128 stands for zero in the data rows.
Here is a table of points, one per row:
[101  91 131 105  88  92 128 145 114 143 108 170 121 113  98 105 153 155
 113 126 167 156 118 100 131  74 133 121 155 106 133 133]
[121 155 208 158  86 127 168 122 133 116 151 157  86 143 132 137 105 139
 139 120 123  43  78 166  72 134 170  97 149 184  96 156]
[144 107 163 139 127 169  93 207  94  83 137  93  94 153 107  88 128 108
 194 138 160 143 133 152 131 130 120 117 108 146 143 104]
[111 109 163 183  99 151 148 127 145 104  56 157 127 115 178 144 177 178
 159 120 119  74 111  75  90  78 106 191 177 145 169 122]
[171  88 105  71 146 175 128 140 111 146 117 132 118 154 122 103  59  94
 130 126  59 146 103 205 102 109 167 117  80 144 143  95]
[101  75 118 138 102 160  94  99  95  59  91 104 145 131 120 177 162 152
 145 159 114  92 106 112 128  87 122 136 144  70 101  78]
[163 105 158  82 139 143 151 144 116 123 152 108 132  94 171 100 165 101
  97  89 103 124 117 132 112 104 166 120 128 101 102 142]
[160 100 129 146 215 130 142 120 113 169 162  59 116 164 148 106 145 129
 132 133 109 143 159 127  88 149  88  88 105 112 104 106]
[ 99 156 135 119 123 158 125 140  98  89  62 193 154 122  68 115 172 158
  85 143 167 155 174  82 119 175 134 139 185 126 161 151]
[ 98 179 145 139 163 184  83 146 110 160 108 151  91 156  97 134  99 138
 168 106 116 161 196 114 148  77 141  95 137 142 165 161]
[ 71 109 125  86  55 100 100  96 160 136  96 172  51 134 195 147 111 127
 160 145 162 129 197 118  95 105 192 124 127 174 159 118]
[147  96 103 122 164 194 161 155 166 128 145  95 161 121 127 151  79 122
  79 116 177 162 107 137 153 161 132 110  70  84 101 107]
[116 184 100 139 172 154 110 181  84 100 109 144 161 141 116 161 142 118
 141 117  75 193 150 183 134 143 115  89 163 125 117  84]
[128 151 101  63 114 164 150 165  68 104  82 104 149 151 141 149 131 115
 157 154 133 122 152 133 123  85 152 104 171 130 137 138]
[163  76 168 179 105 164 149 108 153 130 195 175 122 174 105 110 148 160
 158 124 173 156 169 144  98 148 165  95 168 104 168 109]
[143 137 171 130 114 127 105  90  95  95 116 105 162 101 138 133 146  94
 118 121 158 108 145 154 138 204  84 131 111 107 132 126]
[116  85 178 171 155 144 134  86 118 130 108 203 107  98 197 129 132 102
  67 109  97  95 164  73 112  96 119 117 136 156 120  95]
[127 132 159 106 109 153 101 163  91 149 176  90 131 164 136 137 180 102
 105 175 154 128 112 159 150 175 138 125 105 113 102 179]
[129 114 154 104 158 119  82 148  55 120 146 129 118 120 140 152  99 121
 194 140 171 179 139 167 118 137 124 102  89 118  97 118]
[101 137 107 143  25 147 144 139 125 115 110 124 100 115 140 167 154 103
 102 123 119 139 142  88  78 150  97 113 160  99 105 149]
[131 153 138 124 108 119 162 132 150 203 189  86 111 114 113 130 114 112
 191 129  60 125 135 196 131 158 189 171 103 130 148 150]
[115 163  94  75 109 131 116 107 128 104  86 165 108 105  98 137 114 171
 172  95 108 160 121 113 147 128 113 136 137 171  97 111]
[ 26 152  90 138 137 121  86 195 138  96  72 145  92 144  37  70 124 145
 114  81 149 162  90  84 189  97  44 123 136 204 196  29]
[138 121 146 178  96 114 127 139 117 118 161 134 165 115 102 123 128 114
  75 130  78  98 154  97 148 150  80 167 178  98 114 158]
[ 99 137 168 122 147 115 161 133  96  98 165 124 170 164 113 124 134  66
  90 165 139 135 123 174 108 183 108 142 123 117 110 168]
[144  95 158  96 136  98 156  77 142 122 126 132 118 148 164 128 145 107
 106 145 122 135 108 140 131 121 143 147 157 133 121 121]
[129 139 131 176 107 155 142 128  87 107 106 140 147  76  83 125 121 101
 116 140 114 144  93 112 126 162  97 132 151  89 107 164]
[143  56 127 104 146 125 125 115 111  95  49 119 119 181 144 112  88  63
 157  88 120 107 117 171 133 178 163  88 127 211 157  49]
[ 87 132 109 115  94 107 104 155 106 119 133 102 203  95  89 128 204 125
 132 101 139 116 128  87 143 141 108 164 129 111 120 166]
[148 110 114 136 154 145 184  65 181 132 194 132 139 176 160 111  96 123
  60  99 154 130 105 170  88 110 179 135  82 185 113 151]
[110 138  91 193 124 151 131 121 152 148 127 115 152 156 102 138 135  83
 166 127 129 133 132 157 124 165  80 128 106 145 141 150]
[161 105 132 120 121 105 118 117 137 121 101 147 141 192 125  81 123 153
 142 143 151  85  89 143 121 181 112 133  90 141 144 106]
[135 130 146 130 166 136 143  97  79 132 130 112  66 111 125 112 116 160
 124 161 131  91 124 143 103 109 173 138 117 108  99 141]
[106  82 125 120 104 159 151 168 143 140  99 175 105 102  92  91 133 173
 115 163 187 135 171  80 106 104  91 165 123  90 110 123]
[100 168 106  87 110 106 145 139 138 160 112 124 134 118  96 156 117  48
 121 135 164 108 157 103  80  59 104 112 127 118 179 133]
[100 149 125 167 157 116  82 207  94  95 129 125 146 167 141 122 138 130
 151 107 134 117 105 179 117 125 155 136 165 124 127  78]
[ 92  66  90  85 126 115 156 155 118 167 140 142  93  95 145  97 149  68
  83  93 134 121  94 123 107  79  89  72 140 138 121  61]
[152 120 111  85 142 132  94 159 158 155 174 114 127 167 117 126 103 134
 127 142 105 114  69 159 144 173 132 119 109 108 114 100]
[ 47 195 166 157 139 143 122 160 110 130 130 127 150 174 145 116 140 106
 125 161 148 157 124 170 198 125 140 134 134 121 175 174]
[ 53 134 103  98 166  76 164  65 130 128 154 139 178  95 102 145 157  80
 155 140  80  45 143  56 134 132  71 114 188 104 118 119]
[ 83 117 113  70 106 118 135  94 168 168 186 163 191  87 107 157 113 144
  82 100 107  79 138  80 115  89 117 161  94 110  89 213]
[117 123 106  70 113  93 119 105 182 133 126  38  82  87 130 172 109 146
 138 122 102 126 156 100 113 139  99 185 160 159 125 142]
[184  97 105  77 116  89 162 130 202 143 154  89  82 116 156 113  84 102
 117 156 119 165 195  74 117 122 127 147 116 126 126 111]
[111 137 115 156 133 112 115 132 155  81  99 170 136  74  93  79  94 179
 143 138 103  85 124  24 103 101 142 102 116  82 180  99]
[125 174 121 183  92 150 148  99 171 125 111 130  94  72  78 137 102 139
 144 178 125 116  77  99 145 110  75 111 125 116 139 133]
[161 139 103 109 136 134 151 155 109 177 143 111 152 144 203  87 131 175
 107 126 151  95 121 152 150 145 131 131  77 113 140 134]
[135  81 112 118 101 135 153 171 170 170  81  95 104  83 143 193  92 109
 132 109 109 237 129  89 107  98  85 114 111 103 154 216]
[ 66 164 116  79 128 108 112 131 135 115  68 119 100 177  79 161  56 107
  75  90 107 155 182 115 127 128 100 107 151 139 132 128]
[159 148 155 130 109 144  99 113 168 102  89 173 133 147 150 114 118 135
 140 130 149 132 152 146  84 142 188 139  64 108 148  90]
[118 143 150  85 165 106 144 127 111  77 220 131 140 148 174 167  76 142
 140  93 125 119  58 105 178 179 132 126 138 143 120  89]
[125 144  92 138 138 141 147  89 184 212 180  72 141 161 164 164 133  73
  76  75 107 162 135 121 126 124 139 170 112 157 121 141]
[136 137 184 199 151 112 109 160 153  82  95 136 155 138  77 101 137 175
 132 103 180 129 141 135 127 164 168  87 136 164 132  95]
[150 122 148 131 176 147 108  78 170 106  96 120 152 114 153 104 133 175
 116 116 114 140 115 103 146 167 134 159 185 161 117  93]
[ 93 127  71 171 139  74 116  79  72 159 151  92 152 111 186 144 188 105
 101  92  79 106 154 172 188 127 126 118 141 152  39 215]
[164 156 104 133 159 163  71 144  95 133 171  84 158 170 100 134 139 155
 170 125 128 104 117 191 148 171 129  84 130 122 150 132]
[172 199 151 219 112 167  69 180 110 125  33 121 118 119 151 110 177 152
 174 149 152 163 122 129 199 119  94 130 137 131 136 110]
[146 115 118 133 149 143 110 101 113 110 147 157 135 119 151 118 140 105
 110 139 118  99 135 157 169 162 119  91 107 102  81 122]
[190  58  79  93 124  85 182  85 158 235 145 118  38 121 110 124  66 122
 165 161 170 173 151 144  25  58 196 122  58  97 198 143]
[117 146 158 147  77 153 148 141 118 121 162 144  97 114 173 115 161 141
 116 168 142 146 138 141 146 119 153 156 126  71  76 187]
[119 128 132 193 109 112 110 142 108  83 144 157 203 136 127 109 136 195
 144 128 114 115 142 123 158 134 107  91 138 138 131 157]
[141 154 126 144 101 126 107 114 132 142 164 113 113 130 140 128 112 143
 176 169 150 204  95 118 147  83 122 151 120 144 121 104]
[130 145 165  55 187  91 151 123 175 123 125 119 169  87 127 165 124 131
 121 103  83 104 145 142 146 177 113 178 137 158 109 178]
There is one direction along which these points spread out most. Take the direction at right angles to it along which they spread out most. Go by this last direction. Where along it does each point below lie, from 0 to 99? The average is 50, and the first point in the table lies past the average. One standard deviation of the points above along it is 16.
[141 147  92 113 180 160  92 150 153 128 187  79 141 145 152  93  97 109
 160 118 132 114  97 153 144 146 145 163  61  85  91 132] --> 26
[172 100 112 129 159  97 164  85  77 149 127 138 131 140 120 137 186 184
 140 117 121 144  99 165  84 139 111 175 165  69 152 178] --> 47
[128 126 163 134 124 112 126 142 215 172 193  77 141  71 118 104 199 140
 140 147  88  87 143 138 107 124 126 137  87 114 125 111] --> 51
[122 190 101 171 166  99  89 135 142 139 111 143  94 119  83 143 132 153
 154 104 169  90  98 142  71  83 168 103 149 171 110  93] --> 53
[250  95 104 106  89 133 147  74 141 154 116 126  96 127 149 131 120 124
 120 137 108 114 112 125 144 109 154 123 107 163 141  98] --> 52
[ 85 193  88 191 111 130 138 172  92 118 123 196 129 106  65 118  66 108
 103 111 152 178  99  52 190  80 108 123 122 129 127  92] --> 66
[166 171 186 132 132 109 141 105 108 128 112 118 174 136  64 123 148 100
 133 131  83 143 129 114 181 116 138 110 146 184 104 104] --> 42
[175 133  91 136 158  93 126  70 142  88 141 133 138 148 232 200 132 163
 103 149 125 166 113 149 146 121 100 132 106 104 106 185] --> 42
[ 85 120 149 133 107  50 129 112  94 112  93 167  90 104 150 134  93 185
  88 154 146  94 155  82 112  70 187 135 177 120 200 143] --> 79
[223  58 119 109 118 103 130 125 135 134 125 125 127 105 144 118 156 125
  94 146 156  66  92 158 177 168 149 172 130 147 129 125] --> 39
